(in the rows, 128 means zero)
One turn moves every row onto another: examples first, then more rows asked:
Dogem: [181  85  95 134 136  97 119 103 141 128 125 125 126 157]
mufo: [131  95  96 139 133 139  98 120 155 107 145  82 120 132]
paf: [156 106 123 119 132  98 134 116 182 125 134 123 109 139]
lodil: [152 132 125 137 134 125 143  78 142 139 121 116  99  94]
fuvu: [170 120 130 119 124 109 100  79 140 129 108 133 149 115]
fiz: [172 120  91 126 144 132  95 141  97 125 106 117 140 143]
zemi: [169  87 142 135 140 157 103 127 105 139 108 104 143 136]
naf: [160 135 120 138 139 117 128  97 120 118 127 132 106  78]
gudo: [147  90 116 107 163 113 119 127 114 154 132  98 108 123]
posa: [157 139  94 128 148 164 127 136 132 125 127 142  97 127]
tes: [133 119 122 114 163 157 146 137 123 122 125 139  97 134]
zisam: [146 134 142 136 125 129 151  89 141 133  91  98 109 113]
fegir: [129 130  98 135 153 151 142  85 117 104 129 102 119 158]
vus: [145 120 119 129 146 140  97  61 143 127  98 123 127 134]
zeza: [152 119 136 140 140 120 129 147 177 143 125  93 112 125]
pabu: [184 106 136 132 146 156 150  85 153 119 133  95 120 144]
zod: [172 111 134  94 161 121  98 109 132 114  89 116 114 109]
lotan: [149 131 131 105 145 148 111  90 137  91  83 120 119 130]
vone: [155 121 122  89 136 127 153 133 103 101 112 121 117 139]
puro: [160 138 131 116 124 128 101  93 148  99 120  97 151  98]
ziv: [142  93 137 150 145 165  92 124 115 105 134 116 136 120]
novu: [171 140  89 158 153 146 116 124 114 125 117 144 125 145]
mekes: [159 118 122 116 162 132  85  94 146 120 117  83 123  98]
balat: [153  98 108 144 154  94 125  89 115 144 135 127 132 150]
lik: [182  91 138 136 154 130 134  92 153 112 152 133 112 125]
fesus: [160 131 132 169 137 112 125 136 162 126 115  89 144 144]
nukep: [139 118  83 127 142 150  87 133 121 122 141 126 118 119]
buped: [146 125 130 159 157 124 107 109 102 121  87  97 119 105]
pegu: [173 132 107 134 139 128 125 125 126 108  91  85 147 169]
guz: [148 119 135 124 116  92 140 125 123  98 135 116 154 130]
Giz: [151 124 147 143 138 116 132 107 117 133  71  98 118 118]
zum: [149 139 122 152 148 127 112 109 103  99 112 115 117  85]
Paz: [153 126 120 116 140 145 133 152 161 137 129 123  92 116]
tenum: [152 116 142 141 161 112 140 140 152 128 143  75 135 121]
Dufon: [134 121 106 114 123 132 117 131 161 102 151 135 109 116]
zekez: [143 109 140 114 169 129 145 150 146 128 134 104 100 119]
saz: [159  97 143 140 141 141 114 118 134  83 150 143 126 112]
Sofip: [176 139 112 174 142 118 118 129 128 119 109 121 151 153]
Zosu: [160 131 113 160 141 128 137 109 106 134 131 133 162 149]
zazu: [154 108  79 137 141 154 121  94 138 110 121  91 118 166]
nov: [116 119 118 133 142 134 123 117 135 111 149  67 131 123]
fupod: [162 130 131 160 142 111 140 123 131 125 140  92 168 136]
komu: [163 116 115 140 147 112 134 103 170 127 111  82 124 168]
tugok: [140 127 105 140 154 156 139 112 105 131 126 150 126 149]
bar: [165 112 100  99 115 145 130 140 122  90 106 110 123 148]
gid: [164  76  99 109 137 118  99 142 127 138 123 112 112 131]
vokad: [159 108 114 126 106 110 128 128 152  77 133 114 140 140]
fik: [187 105 147 121 129 159 143 114 125 125 105  92 140 146]

mekes -> zod
Sofip -> fesus
nukep -> fiz
Now these:
fegir -> balat
fik -> pabu
lodil -> naf
tes -> tugok
bar -> zazu

One turn moves every row onto another: examples first, then more rows asked:
ruvag: [108 167 130 127 146 124 134 132 121 123  92 130 121 143 139 116 141 141
 130 124]
gosu: [136  79 123 144 109 153 112 110 122  96 113 123 150 105 145 105 151 155
 115 133]
tose: [102 166 129 130 149 114 125 134 126 120  94 127 121 139 136 116 137 134
 134 137]
seta: [119  71 148 130 102 106 120 113 166 118 131 110 113 122 154 105 125 122
 104 126]
laro: [120  64 144 137  95 110 117 121 164 129 129 110 121 125 152 109 135 124
 107 123]
toz: [115  70 145 137 100 105 118 117 166 127 125 109 117 120 160 113 124 126
 107 122]
moraf: [126 134  94 123 151 127 115 108 125  87 118 139 157 152 144 134 113 120
 117 124]
Zila: [134 111 129 132 114 137 168 128 133 121 156 134 114 101 127 179 120 113
 149 106]
fev: [117  67 145 134  98 108 116 117 165 124 128 109 119 118 160 109 127 128
 110 123]
rofu: [133  78 120 154 105 152 110 119 129  96 121 123 139 104 136 103 151 157
 116 134]
Kifa: [103 167 123 132 149 114 133 130 125 131  94 124 122 134 139 112 139 130
 134 133]
Lef: [141 122 123 137 125 136 171 124 132 122 161 130 111  99 128 174 124 122
 150 108]
lil: [114  73 148 130  96 115 112 119 166 125 124 107 116 122 152 105 139 117
 111 125]
Toka: [100 163 133 132 152 112 125 138 128 120  93 126 119 133 134 114 138 133
 140 133]
zubiv: [117 132  86 127 137 133 121 113 125  81 127 146 158 146 145 139 114 129
 124 117]
Bokin: [106 170 133 132 146 115 124 128 130 118  95 126 124 139 135 111 140 138
 131 131]
big: [120 132  90 122 141 124 123 107 128  85 120 141 156 159 136 138 116 118
 127 125]
Vumu: [133  86  94 157 124 139 124 127 141 136 146 110 140 141 100 165 134 112
 141 143]
sipaf: [134  90  94 158 118 141 138 123 133 140 146 111 137 132  94 158 146 117
 145 142]
zarom: [100 163 132 127 151 123 126 131 122 122  93 132 128 136 137 113 141 138
 134 134]
Zik: [126  94  93 157 121 138 145 124 137 134 145 101 144 135  99 165 138 117
 151 140]
lakom: [139 120 128 141 119 136 164 127 127 120 163 124 111  97 128 179 129 119
 148 107]
nez: [121  70 142 131  95 109 118 117 170 127 128 108 121 110 154 109 129 123
 109 127]
kig: [136 120 123 133 116 139 166 127 132 113 159 128 113 106 132 183 128 115
 149 110]
bope: [136 124 127 135 120 136 162 127 128 119 163 122 105  96 132 178 128 121
 144 104]
lol: [142 121 132 136 112 133 161 127 129 120 157 125 112  93 129 177 126 127
 155 107]
fura: [128  80 124 152 121 155 118 122 122  98 114 111 151 108 137 106 160 157
 115 138]

fura -> Vumu
lil -> Zila
sipaf -> big
Now these:
zarom -> laro
Lef -> Bokin
bope -> Toka
fev -> lakom
seta -> lol
moraf -> rofu

One turn moves every row onto another: examples first, then more rows asked:
gifo: [129 138 105 135 105 113 145 157 154 129 131 122 158 119 105 145 165 171
  90]
fiv: [146 100  94 131 106 153 145 169 128 153 119 103 154 168 132 104 167 150
 108]
tekip: [167 137 116 156 112 139 143 142 127 166 136 182 117 123 135 131 157 104
 122]
lur: [168 140 119 124 113  83 165 157 128 194 139 163 136 116 133 106 156 140
 139]
Pupi: [153 120  96 154 112  83 153 177 151 157 145 123 159 124 116 133 159 184
 127]
loza: [146 136 133 166 109 155 152 147 149 129 149 105 167 105 131 124 153 161
 107]
Gif: [163 101  85 144 116 135 116 142 116 151 163 113 140 133 124 115 179 146
 121]
kiv: [156 112  89 123 123 140 145 150 136 210 139 105 178 113 123 112 144 169
 110]
mup: [119 139 138 136 102  89 142 165 147 151 143 143 150 123 101 114 136 183
 117]
dovi: [145 139 133 132 153 148 162 161 176 173 151 133 113 135 139 134 146 132
 135]
tatep: [116 147 111 154 146 149 161 160 164 200 135 145 146 106 126 135 150 125
 137]
dozig: [135 129 142 161 130 130 129 172 161 162 122 146 161 107 132 101 118 186
  98]
fof: [111  99 121 163 111 124 152 169 120 180 104 144 136 111 159 117 149 115
 101]
Dolep: [130 123 111 114 106 146 154 150 164 196 156 123 167 131 131  88 121 170
 124]
Mun: [139  93 124 154 135 111 150 185 136 155 123  95 164 114 144 119 142 161
 130]
nodob: [165 112 107 152 116 134 127 174 121 195 119 141 155 157 121  82 144 180
 110]
sabet: [143 118 110 147 114 126 150 156 121 168 125 167 123 125 141 131 157  90
 140]
tokep: [161 118 147 175  99 132 156 143 107 165 148 133 119 116 154 116 158 126
 106]
nuzuk: [153 119 119 175 109 140 149 162 163 167 129 168 119 129 173 111 144 143
  86]
dubef: [115  96  93 141 120 111 107 166 122 187 140 149 150 129 122  85 141 152
 136]
kolu: [151 119 119  93 118 156 143 138 146 173 146  99 153 132 125 112 139 164
  94]
ses: [173 140  84 117 116 112 169 152 156 160 127 148 138 122 147 136 182 129
 106]
taguf: [121 158 122 103 101 116 160 143 144 165 120 170 140 112 126 113 157 122
 105]
Rebeg: [151 122 111 142 124 128 137 162 142 170 116 190 113 132 145 127 144 106
 121]
Ked: [127 138 119 149  82 167 141 147 126 165 136 136 164 151 111  81 150 158
 109]
Putum: [152 141 139 139 164 139 145 152 131 197 134 129 125 108 116 144 153 133
 122]
Bupi: [125 127  99 133 107 154 105 140 158 144 154 159 136 140 124  94 148 157
  95]

tatep -> Putum
tekip -> Rebeg
nodob -> fiv
Now these:
dubef -> Gif
fof -> tokep
loza -> dozig
mup -> Pupi
kiv -> kolu
taguf -> lur

One turn moves every row onto another: examples first, then more rows asked:
befo: [140 138  85 138 176 124 161 136  92 118 106 106 162 174  65 108 103 140
 132 136 155 144 111 131 133  96 139 133 101 113 102  78 129 136]
dazep: [107 145 117 161 102 127 176 162 142 149 152 144 172 122  72 114  71 143
 104 147 146 137 108 147 124 137 147 169  89 131 121  82 142 146]
Mita: [129 162 129 157 163 121 169 168 110 149 135 109 149 187 132 119 139 159
  82 172 149 179 116 108 128 120 140 133 117 137 136  83 109 135]
zav: [165 144 125 146 174 148 150 175 144 134 132 106 176 134 119 155 117 140
 142 115 121 170 132 112 148 124 101 151 128 106 119 101 125 114]
zat: [153 146  89 144 160 117 151 157  99  89 144 106 156 177  78 107  82 138
 144 119 138 135 111 138 131 103 107 127 107 107  87  91 130 129]
mapo: [139 129  81 165 125 135 159 149  99 102 123 138 186 144  67 135  98 118
 116 124 147 154 114 140 156 128 122 173 119 136 137 118  87 131]
dig: [154 123 123 149 111 116 175 167 158 161 169 107 164 143 143  91 108 146
 115 148 140 166  92 128 130 126 132 137 135 100  86 133 125 116]
mafi: [141 134 113 159 104 142 203 148 152 131 134 142 170 120  89  99  82 156
 121 156 173 131  93 145 127 107 126 162  82 140 114 103 129 144]
zarog: [140 135  90 138 136 135 168 177 132 135 140 133 114 107 148 123 116 128
 103 176 154 176 150 139  98 133  96 141 119 115 116 113 118 121]
zuv: [103 139  73 160 144 149 167 158 105  94 143 137 166 124 102 155 104 133
 123 161 172 166 101 145 170 122 132 150 126 141 130 107 107 134]
Mipal: [130 132  99 161 125 151 181 180 119 138 136 138 107 125 140 131 113 127
 123 183 155 173 142 160 106 116 113 137 131 114  99 108 129 113]
lup: [145 147 105 159 135 128 185 162 166 139 150 118 186 123  77 114  86 136
 129 155 149 137  97 175 120  94 121 167  80 121 112  88 136 154]
rolal: [151 131 108 161 136 112 190 165 144 146 143 108 166 162 127  65 126 154
 128 137 144 162 103 121 118 112 141 144 109 100  89 144 109 107]
vub: [135 139 110 154 143 148 166 188 128 125 138 129 112 120 154 149 112 138
 113 143 156 186 115 146 101 151 105 150 130 112 123 120 118 126]
pasog: [134 149 124 143 163 143 174 158 123 160 142 114 160 180 128 129 153 138
  75 159 148 183 123 121 136 129 148 133 131 126 128  83 113 129]
vod: [119 140  63 159 136 118 139 174  85 117 148 146 169 157 107 126 105 155
 101 162 154 162 112 135 143 100 114 185 142 133 128  97 127 180]
Beb: [141 138  92 156  98 122 186 167 137 145 148 153 163 134  72 131  78 139
 105 145 148 136 112 145 112 116 122 178  76 154 110  96 119 166]
duveg: [178 159 126 139 166 147 155 161 137 145 144  97 179 131 118 139 111 138
 150 131 122 166 148 120 127 141 107 162 126 110 110  84 134 126]
Bulaz: [129 137 104 146 132 142 168 180 144 135 138 138  99 112 148 127 121 133
 121 161 161 163 139 135 103 123 111 131 120 115 128 114 129 112]
bevur: [138 131  74 179 134 107 105 191  84 126 145 133 148 144 105 111 108 139
 127 145 161 159 100 129 140 124  95 160 101 122 115  88 138 171]
ruvip: [140 139  93 135 127 136 182 184 143 145 122 132 111 120 148 143 112 138
 104 165 146 176 130 151  90 121 112 144 103 113 107 109 141 124]
monaz: [123 129  78 149 117 115 185 173 129 142 160 135 149 116  84 112  94 150
  87 153 156 123 133 155 132 112 112 175  87 121 120 103 155 168]
bif: [132 155 116 145 162 137 174 169  99 161 151 118 156 191 135 127 124 162
  80 170 145 170 111 112 129 128 153 136 129 125 131  82 104 137]
Lus: [156 127  77 136 123 126 161 165  99 116 130 124 160 181  69 105  79 135
 116 113 148 138 118 153 115  90 121 140  79 116  96  98 109 136]
kugo: [143 161 125 144 148 129 155 132  94 158 145 103 148 181 135 109 132 145
  86 150 141 165 113 108 130 124 145 127 121 139 120  98 109 110]
fabeb: [155 125 119 162 124 113 174 176 144 161 154 106 163 149 136  62 108 160
 121 138 146 153  96 122 127 121 142 142 130  82 104 131 110 130]
tunun: [150 129 119 180 123  96 185 162 148 147 144 116 170 150 120  77 122 176
 132 150 151 168 106 132 132 123 115 128 124  87  93 132 108 132]
Feg: [135 131  92 153 126 137 163 156 103  89 143 124 198 140  87 144  89 106
 123 130 155 151 125 133 157 119 141 149 129 133 133 128 112 114]
dun: [179 157 141 150 169 153 168 176 158 141 147 111 155 136 113 143 111 150
 135 109 144 169 126 134 102 129 105 154 116 105 124  90 127 126]
fino: [109 155  81 166 138  94 145 193  94 121 142 142 118 146 106 114 112 136
 109 148 150 140 119 145 130 111 105 147 108 125  95  83 151 181]
Vil: [157 160 143 151 171 153 159 167 141 139 141 102 171 153 125 147 112 140
 154 136 117 161 136 133 123 136 103 170 121 103 114  94 138 114]
Mumis: [132 153 122 152 154 119 171 160 104 155 132 109 156 179 121 136 119 160
 101 177 139 176 103 123 122 134 146 106 133 149 129  75 106 147]
Gorel: [122 145 112 172 141 146 165 147 100 112 121 136 193 144  97 140  99 134
 107 165 154 150  89 146 165 121 117 174 129 146 151 100 107 136]
nufo: [135 120  93 135 143 134 169 182 127 150 144 135 108 120 146 128 134 136
 113 156 173 178 129 119 100 136 105 128 133 124 109 112 126 123]
tofol: [158 139 124 163 114 100 174 164 141 149 148  92 156 154 142  78 107 168
 136 144 145 161  89 116 127 123 134 139 123  99  96 132 121 118]
lir: [108 128  85 166 134  84 147 181 103 143 148 142 141 134 109 115  86 152
 118 170 150 139  92 129 143  97  98 160 114 117  80 110 143 166]
Gil: [175 142 133 139 177 136 162 169 137 159 141  98 182 158 116 132 123 136
 142 131 127 175 126 132 106 133  97 164 135 104  99  93 137 121]
vuva: [130 164 112 155 155 114 162 174 102 174 153 117 155 176 139 136 135 148
  92 166 132 162  99 106 127 119 150 140 131 152 132  94 115 136]
vop: [169 137  77 145 143 133 141 166  96 106 141 126 155 179  78  98  80 150
 137 141 170 167 115 135 102 102 117 145  77 119  92  78 134 138]
tufov: [118 138  79 165 115 109 131 197  78 136 144 146 155 155  97 134 102 139
 108 121 144 141 114 133 157 112 112 164 109 132 102  98 123 179]
Bubaz: [122 131  76 175 124  99 136 184  82 132 136 140 170 167 119 149 103 146
 110 141 149 146 103 115 135 107 100 176 130 117 108  98 134 176]
ver: [109 136  99 165 128 135 160 140 111 105 145 143 185 142  69 124  85 134
  96 143 156 152 112 144 155 132 128 158 120 111 148 107 105  99]
Lifa: [126 139 100 162 112 119 190 175 143 144 157 137 176 132  93 131 100 122
  92 155 151 126 130 155 115 118 123 171  65 138 117 102 145 165]
Zupal: [131 127  92 130 154 145 158 158  93  91 139 109 186 147  70 128  67 126
 119 136 135 152 126 141 158 117 138 162 134 134 128 108 123 129]
gekov: [153 108  69 133 138 137 166 148 130 114 142 103 171 156  81  78  82 155
 134 128 150 130 101 134 112 105 126 150  81 126 108  93 121 161]
Rudat: [164 139 136 167 170 159 158 168 138 156 149  97 168 139 107 139 118 133
 158 135 121 144 137 128 144 124  99 143 119 112 111  77 130 121]
Sif: [151 106  79 141 136 126 168 160 119 112 113 116 163 176  82  97  87 137
 123 120 162 139 112 118  93  90 129 133  82 115 100  89 116 147]
Bogog: [141 147 141 165 120 104 160 160 133 166 155 118 155 151 145  65 120 152
 103 145 138 164 112 115 126 115 128 155 115 112  79 131 122 125]

tofol -> Bulaz
zav -> rolal
kugo -> dun
Now these:
tunun -> Mipal
lir -> zuv
ver -> vop
Zupal -> gekov
zarog -> bif
nufo -> pasog
Lus -> Beb
Lifa -> Bubaz
zat -> mafi

